Here are some numbered points:
[ -7   6   6  -5 -13  -2 -17   3] 0
[ 30  -7 -26  -2   3  25  12  -5] 1
[ -9   7  12  -9 -22 -12 -19  -2] 2
[-15  17 -13   5 -27  24  -5 -17] 3
[-27   9 -87  54  89  68  -3   0] 4
[ 29   7 -18   5 -37  -3  -4 -27] 5
[ -2  -7 -14   4  31  -4  27   9] 6
[-39  26 -30 -16 -42  10 -40  -7] 7
[-18  25  -8   7 101   8  24 -12] 8
[12 -4 24 -2 -5  0  0 -7] 9
[ 31 -23  30  23 -34 -17  15 -62] 10
[-32  55 -23 -24  46 -90  51 -25] 11
[-31 -48 -35   4  17   5  -7   3] 12
[ 52   0 -16  42  14  48  -3  13] 13
[ -5 -50 -13  12  21  -5 -42  -9] 14
[-13  20 -20  -9  16 -31  25  -8] 15
[-111   58  -59    2   93  -50    7  -67] 16
[ -8  25  33 -25 -73 -45  23   3] 17
[ 13 -43  -9 -54   3  18  15   0] 18
Which five points above are nearest to each new point by angle? Their numbers follow each, smallest number first.
[ 30   0 -47  17 -43  30 -32 -53] 1 3 5 7 10
[-71  39 -59  -1  54 -19  16 -37] 4 8 11 15 16
[-57 -87 -55   7  52   9  -7 -11] 4 6 12 14 16
[ 14 -58 -14 -74  13  30  19  -3] 1 6 12 14 18
[101   8  45 -43 -14 -12  67  15] 1 9 10 17 18
[ 77  12 -24  77  26  80 -20  28] 1 4 5 8 13
[  7  14  12  12  -4  41 -10  13] 0 1 3 4 13
[ 6 -3  4  2 -6 15 -8  4] 0 1 3 9 13
[-26 -51  29  -5  14  -4 -28   4] 0 9 12 14 18
[ -9 -39  -4   8  15  -5 -37 -10] 0 4 12 14 18
[-55  32  46  46  18  -8 -13 -16] 0 2 8 11 16
[-12 -55 -11   8  27  -2 -57 -14] 4 12 14 16 18
[ 14 -28 -49  16 116 -27 127  -9] 4 6 8 11 15
[  2 -25 -11  -1  -6 -29 -38  31] 0 2 7 12 14
[ 31 -15  25   6 -14  -4  19  32] 9 10 13 17 18
[  1 -39  -3   4  -6 -28 -45  37] 0 2 7 12 14
[-33 -16 -20 -38  20  -7 -12   1] 12 14 15 16 18
[ -45 -126  106  -35   64   12  -75   -6] 0 9 12 14 18
[ 62  -6 127 -32 -43  14  41 -32] 2 9 10 17 18
[-127  101 -105   -9  127  -56   22  -67] 4 8 11 15 16
[ 24  -5  65 -14  -8  -6   8 -15] 2 9 10 17 18
[ 24  -2 -29  -9  -1  22  12  -7] 1 4 5 13 18
[ 26  -2 -14 -10 -49  28 -32  -5] 0 2 3 5 7
